In the data rows, 128 means zero.
Some points:
154 52 148 141 167 159 170 71 108 87 129 120 67 128 101 97 163 75 75 125 179 86 132 164 145 151 109 128 141 125 133 145 138 82 76 125 131 125 114 115 134 116 133 111 120 109 144 99 116 103 133 134 114 140 103
114 172 97 124 195 144 152 111 104 99 77 108 181 130 139 133 163 165 139 145 87 147 128 139 168 110 175 193 111 111 105 164 138 128 113 151 149 131 148 119 112 108 123 125 129 117 137 157 155 193 135 88 94 90 119
137 90 157 185 150 122 151 150 157 139 78 124 119 109 125 166 136 90 146 117 128 135 147 93 187 119 163 70 134 124 94 108 61 57 150 163 148 129 107 116 133 93 146 145 106 122 173 149 139 124 103 154 96 188 121
103 125 101 121 141 154 130 135 132 102 112 134 97 122 82 154 185 163 169 154 166 127 116 138 158 140 147 155 134 116 129 65 122 174 145 117 82 76 104 164 100 122 147 91 123 90 88 67 134 140 133 84 145 119 193
95 60 142 137 175 116 93 132 153 116 164 159 147 151 130 117 144 126 94 145 111 98 182 170 119 131 125 127 161 115 84 112 161 208 91 119 132 186 90 218 125 141 128 161 107 226 69 191 134 141 96 109 119 147 238
141 148 50 181 107 114 141 140 152 143 136 100 159 156 114 137 102 163 135 160 114 166 152 142 146 148 124 125 191 124 162 154 147 110 109 144 149 120 109 108 136 111 130 40 147 151 118 88 136 161 117 142 145 216 122
166 111 118 126 131 162 96 160 133 79 161 135 114 198 133 134 136 108 100 140 117 165 184 89 117 126 112 133 94 97 73 137 129 86 111 173 115 95 160 140 162 53 118 144 128 113 118 115 120 157 165 97 147 65 172
126 168 169 125 93 137 143 161 143 100 98 141 139 146 148 135 138 149 145 132 138 204 119 89 93 143 136 156 113 66 157 82 130 126 133 123 139 113 142 82 119 128 128 84 129 168 143 108 93 57 119 97 117 146 157
131 127 154 116 110 132 154 143 180 128 146 79 112 102 93 93 63 130 181 124 117 99 138 135 134 101 108 162 110 94 71 145 127 123 141 154 156 128 86 165 133 114 101 109 91 117 163 137 126 115 150 96 159 189 122
130 124 141 180 151 111 203 131 163 198 200 129 105 153 185 150 159 79 120 135 117 137 140 150 94 140 102 129 100 150 142 158 152 205 89 145 146 57 115 172 79 189 133 147 151 111 93 173 152 102 143 160 130 122 143
138 123 127 144 142 124 145 31 136 141 124 94 140 117 112 150 138 147 162 178 157 190 139 98 101 113 110 100 134 153 82 161 134 57 142 90 69 133 144 129 172 184 127 115 112 159 103 177 109 72 109 152 148 66 124
135 119 150 137 99 89 149 101 168 91 173 147 76 95 131 134 141 198 76 131 108 105 155 181 167 177 108 91 166 146 148 105 136 217 106 186 143 121 184 163 159 166 108 84 140 136 107 200 113 115 129 97 133 153 149
87 147 154 161 157 108 57 164 146 82 70 119 75 112 139 100 115 99 145 130 135 118 67 111 117 88 105 104 110 144 141 150 164 98 94 144 111 171 138 77 134 184 124 107 154 101 113 154 158 138 115 144 121 116 154
121 150 95 162 111 88 65 102 93 83 137 117 119 125 175 124 151 113 104 124 152 158 114 107 146 162 91 167 177 144 122 68 115 115 137 150 150 166 108 215 128 85 132 152 107 122 145 159 136 136 123 139 118 169 76
128 153 58 13 102 97 131 165 140 71 112 119 89 136 142 115 148 140 130 109 137 142 141 63 91 125 154 81 121 155 110 166 125 71 93 92 138 114 124 172 128 140 120 176 143 157 98 123 143 111 165 127 110 133 121
141 204 87 120 161 141 107 136 82 137 129 215 148 57 124 142 122 136 154 123 117 139 116 84 130 135 136 81 79 110 117 139 145 60 121 143 150 102 120 140 138 171 164 155 106 152 97 183 97 105 96 114 143 82 159
145 139 163 108 101 117 130 161 57 111 200 123 154 244 79 165 82 124 105 117 89 133 134 99 158 72 114 141 163 121 134 110 154 160 211 130 183 145 148 157 103 186 133 150 120 132 126 50 119 128 145 142 108 96 125
105 63 148 134 153 158 152 144 130 122 66 122 170 111 121 166 99 151 166 148 128 114 157 69 123 202 118 105 176 142 160 125 94 199 131 134 150 124 124 151 109 120 134 160 134 169 95 102 144 115 182 139 155 103 74
141 125 123 111 118 146 162 87 150 110 145 188 114 127 160 69 93 128 130 161 157 86 168 121 112 132 129 115 103 184 153 123 154 117 177 123 134 139 103 54 97 198 115 133 101 136 144 110 151 138 120 82 123 127 74
87 151 101 114 137 153 182 130 59 80 132 114 146 168 114 77 106 141 128 147 103 84 106 163 131 139 137 80 58 145 132 126 119 135 151 145 116 106 131 151 112 132 176 152 127 167 169 129 98 105 47 162 103 169 74
134 81 137 139 168 141 105 67 177 143 121 113 119 161 133 105 104 155 86 102 164 166 161 89 123 42 174 97 102 104 188 157 136 136 117 68 156 155 155 168 74 112 135 125 132 99 125 118 121 90 135 80 117 145 88
167 89 156 106 96 123 130 89 69 123 100 142 156 128 152 177 105 119 148 108 98 149 115 99 149 113 102 116 109 90 143 134 135 144 137 105 79 134 83 120 161 115 111 147 120 86 140 142 155 146 127 135 82 255 104
115 156 52 182 137 108 165 217 153 80 104 150 160 128 119 168 120 69 104 110 172 121 122 134 144 125 101 123 95 120 149 147 103 134 159 146 67 177 151 179 159 152 103 143 101 111 158 109 108 142 81 139 104 127 65
109 120 144 110 104 144 111 99 157 136 130 112 180 110 164 185 184 86 87 115 155 55 121 170 98 153 155 152 95 161 101 118 139 196 152 202 161 146 162 137 150 130 97 119 109 143 51 118 119 127 122 110 105 173 135
147 140 163 156 95 129 120 156 81 125 143 105 127 146 148 116 83 131 123 96 209 85 101 163 106 119 147 153 142 90 97 157 110 162 99 99 129 79 141 126 180 164 149 155 84 116 110 156 163 148 138 168 88 124 168
114 142 177 90 118 80 113 139 141 150 144 163 162 87 166 117 141 91 74 151 125 150 110 153 110 73 141 57 112 92 69 145 123 99 134 95 108 114 128 92 125 157 134 87 132 103 115 85 120 126 154 153 174 102 112
171 193 134 124 115 138 92 82 109 147 117 156 129 133 121 129 117 27 174 132 102 96 80 132 149 149 144 166 117 122 119 99 113 147 63 125 99 128 167 138 118 49 119 107 122 160 149 111 155 75 120 181 192 97 151
125 121 165 120 136 113 133 127 64 170 169 122 131 114 146 116 139 181 161 148 164 131 88 122 88 153 129 87 124 169 186 118 150 82 50 144 166 159 131 146 110 136 110 113 115 76 159 119 125 115 95 112 163 123 122
106 118 103 127 87 128 88 139 105 205 112 128 127 160 127 134 153 166 122 152 78 151 148 114 142 121 78 162 59 153 130 165 86 173 93 135 155 139 129 114 102 157 141 99 144 112 158 112 127 64 119 92 131 104 172
132 143 81 156 115 147 114 110 113 103 97 171 128 91 73 106 119 119 83 99 43 159 150 134 137 127 154 127 112 131 42 85 112 198 123 126 124 147 116 77 153 160 150 141 102 39 138 153 120 152 160 164 99 136 132
142 156 141 141 171 132 127 158 145 140 184 114 157 125 119 104 145 72 108 103 109 151 94 121 181 201 151 130 99 137 153 144 128 132 185 107 105 151 105 83 147 102 108 101 140 102 60 146 119 90 157 161 84 124 104
141 113 88 110 171 126 97 141 195 130 113 138 85 82 158 131 112 171 190 131 100 136 138 169 120 95 103 175 143 97 232 105 135 120 120 167 78 138 120 155 141 96 153 100 130 130 105 88 118 145 150 176 93 89 139
97 134 128 170 90 120 96 108 98 127 146 109 153 54 143 98 133 157 143 101 112 103 187 84 131 124 128 170 114 110 188 109 139 79 155 141 100 53 128 120 104 133 91 131 169 142 125 97 123 157 118 188 132 129 209
119 162 134 141 128 103 139 95 157 179 52 150 141 216 145 111 104 148 160 104 53 54 99 137 125 131 120 117 222 106 164 106 97 89 123 148 90 95 106 121 141 130 95 89 128 113 127 120 127 162 140 110 130 30 111
127 92 148 111 149 170 124 117 192 102 187 186 153 120 134 142 119 137 129 91 122 175 89 161 112 151 128 145 139 129 108 131 99 40 108 103 151 128 115 140 164 171 105 170 165 131 118 102 154 123 87 155 152 118 107
124 125 141 151 68 103 155 163 143 144 161 98 118 94 98 142 96 127 62 124 118 57 136 119 126 164 99 140 104 106 172 85 111 87 155 132 116 179 145 80 111 90 148 143 130 95 108 165 145 50 142 86 82 107 109
131 197 158 61 101 173 102 70 111 64 149 94 130 85 178 144 131 93 136 129 138 146 138 154 108 103 162 107 199 131 146 148 126 106 161 103 128 185 101 147 140 151 140 120 155 102 140 126 123 109 122 97 171 99 133
141 46 104 137 87 132 137 141 144 123 73 89 129 102 140 125 85 164 91 133 37 141 78 129 122 114 153 142 107 180 137 147 161 127 209 110 117 87 136 145 112 74 132 127 127 167 149 134 149 116 115 129 164 95 191
120 55 109 157 59 104 144 120 101 144 129 81 136 102 112 90 132 81 187 115 106 156 107 145 138 189 156 162 123 101 139 93 125 123 115 101 147 128 129 128 129 141 149 120 155 195 135 120 132 213 149 79 134 97 135
109 131 196 143 141 89 95 133 127 149 131 160 115 98 98 144 153 171 143 142 100 108 140 116 118 113 171 192 126 153 105 148 113 152 106 89 123 133 154 122 159 94 130 114 143 151 168 61 140 182 102 91 100 79 92
105 219 160 118 107 86 137 77 128 138 60 134 118 110 102 104 106 129 116 114 193 191 136 160 120 155 135 90 98 159 79 138 151 86 94 155 87 144 112 110 102 79 143 234 161 107 103 129 106 156 114 102 142 113 127
131 135 97 160 212 185 174 127 102 128 195 93 87 105 131 158 120 143 113 121 183 78 91 129 138 75 102 120 183 124 24 128 148 126 55 112 121 132 125 37 124 152 105 169 125 214 181 54 132 92 165 81 110 161 161
142 179 135 121 195 126 147 142 108 169 139 93 89 175 109 80 155 122 134 148 127 135 156 114 106 100 106 92 97 89 176 106 116 201 247 75 229 134 163 108 208 90 102 157 127 107 158 144 129 150 145 132 156 114 124
132 127 124 102 53 135 144 168 147 129 135 154 112 157 139 129 140 129 138 102 208 145 140 116 128 74 149 116 153 156 185 134 143 128 104 94 126 133 124 57 105 133 148 147 121 151 128 180 115 176 118 155 204 93 77
135 75 111 143 134 134 143 183 35 172 88 203 101 148 112 112 132 121 98 130 180 99 118 123 136 142 173 157 162 111 102 161 115 128 169 142 63 168 130 134 105 126 137 166 147 100 140 155 120 100 147 134 147 228 61
147 99 130 65 150 94 84 133 128 154 126 155 122 169 118 169 125 184 184 119 176 102 149 175 120 152 122 125 98 176 94 143 123 143 160 125 157 135 106 120 92 102 122 57 155 86 156 142 99 173 147 177 116 112 174
118 131 125 73 142 165 137 164 166 126 148 99 162 153 97 95 160 107 109 146 101 152 107 147 91 107 66 167 180 154 157 155 113 107 136 95 126 98 155 118 85 114 155 125 108 98 157 148 107 159 196 145 158 228 138
140 111 118 93 116 145 78 128 157 225 104 48 143 103 113 159 145 118 136 132 115 121 109 127 145 128 90 117 153 123 109 92 149 167 94 149 146 64 128 114 129 92 111 95 123 154 141 139 118 150 55 152 87 93 82
There is one direction along which these points spread out most. Take the direction at right angles to it along which they spread out most. Then take the direction at right angles to both along which they spread out most. Go by this last direction. Where along it does each point below lie, from 0 to 99? The average is 50, and the first point in the table lies past the average. One standard deviation of the points above along it is 16.
118 131 125 73 142 165 137 164 166 126 148 99 162 153 97 95 160 107 109 146 101 152 107 147 91 107 66 167 180 154 157 155 113 107 136 95 126 98 155 118 85 114 155 125 108 98 157 148 107 159 196 145 158 228 138 35
135 119 150 137 99 89 149 101 168 91 173 147 76 95 131 134 141 198 76 131 108 105 155 181 167 177 108 91 166 146 148 105 136 217 106 186 143 121 184 163 159 166 108 84 140 136 107 200 113 115 129 97 133 153 149 77
171 193 134 124 115 138 92 82 109 147 117 156 129 133 121 129 117 27 174 132 102 96 80 132 149 149 144 166 117 122 119 99 113 147 63 125 99 128 167 138 118 49 119 107 122 160 149 111 155 75 120 181 192 97 151 51
105 219 160 118 107 86 137 77 128 138 60 134 118 110 102 104 106 129 116 114 193 191 136 160 120 155 135 90 98 159 79 138 151 86 94 155 87 144 112 110 102 79 143 234 161 107 103 129 106 156 114 102 142 113 127 61
167 89 156 106 96 123 130 89 69 123 100 142 156 128 152 177 105 119 148 108 98 149 115 99 149 113 102 116 109 90 143 134 135 144 137 105 79 134 83 120 161 115 111 147 120 86 140 142 155 146 127 135 82 255 104 27
141 125 123 111 118 146 162 87 150 110 145 188 114 127 160 69 93 128 130 161 157 86 168 121 112 132 129 115 103 184 153 123 154 117 177 123 134 139 103 54 97 198 115 133 101 136 144 110 151 138 120 82 123 127 74 52
134 81 137 139 168 141 105 67 177 143 121 113 119 161 133 105 104 155 86 102 164 166 161 89 123 42 174 97 102 104 188 157 136 136 117 68 156 155 155 168 74 112 135 125 132 99 125 118 121 90 135 80 117 145 88 46
145 139 163 108 101 117 130 161 57 111 200 123 154 244 79 165 82 124 105 117 89 133 134 99 158 72 114 141 163 121 134 110 154 160 211 130 183 145 148 157 103 186 133 150 120 132 126 50 119 128 145 142 108 96 125 30
124 125 141 151 68 103 155 163 143 144 161 98 118 94 98 142 96 127 62 124 118 57 136 119 126 164 99 140 104 106 172 85 111 87 155 132 116 179 145 80 111 90 148 143 130 95 108 165 145 50 142 86 82 107 109 36
115 156 52 182 137 108 165 217 153 80 104 150 160 128 119 168 120 69 104 110 172 121 122 134 144 125 101 123 95 120 149 147 103 134 159 146 67 177 151 179 159 152 103 143 101 111 158 109 108 142 81 139 104 127 65 29
103 125 101 121 141 154 130 135 132 102 112 134 97 122 82 154 185 163 169 154 166 127 116 138 158 140 147 155 134 116 129 65 122 174 145 117 82 76 104 164 100 122 147 91 123 90 88 67 134 140 133 84 145 119 193 54
142 156 141 141 171 132 127 158 145 140 184 114 157 125 119 104 145 72 108 103 109 151 94 121 181 201 151 130 99 137 153 144 128 132 185 107 105 151 105 83 147 102 108 101 140 102 60 146 119 90 157 161 84 124 104 35
87 151 101 114 137 153 182 130 59 80 132 114 146 168 114 77 106 141 128 147 103 84 106 163 131 139 137 80 58 145 132 126 119 135 151 145 116 106 131 151 112 132 176 152 127 167 169 129 98 105 47 162 103 169 74 37
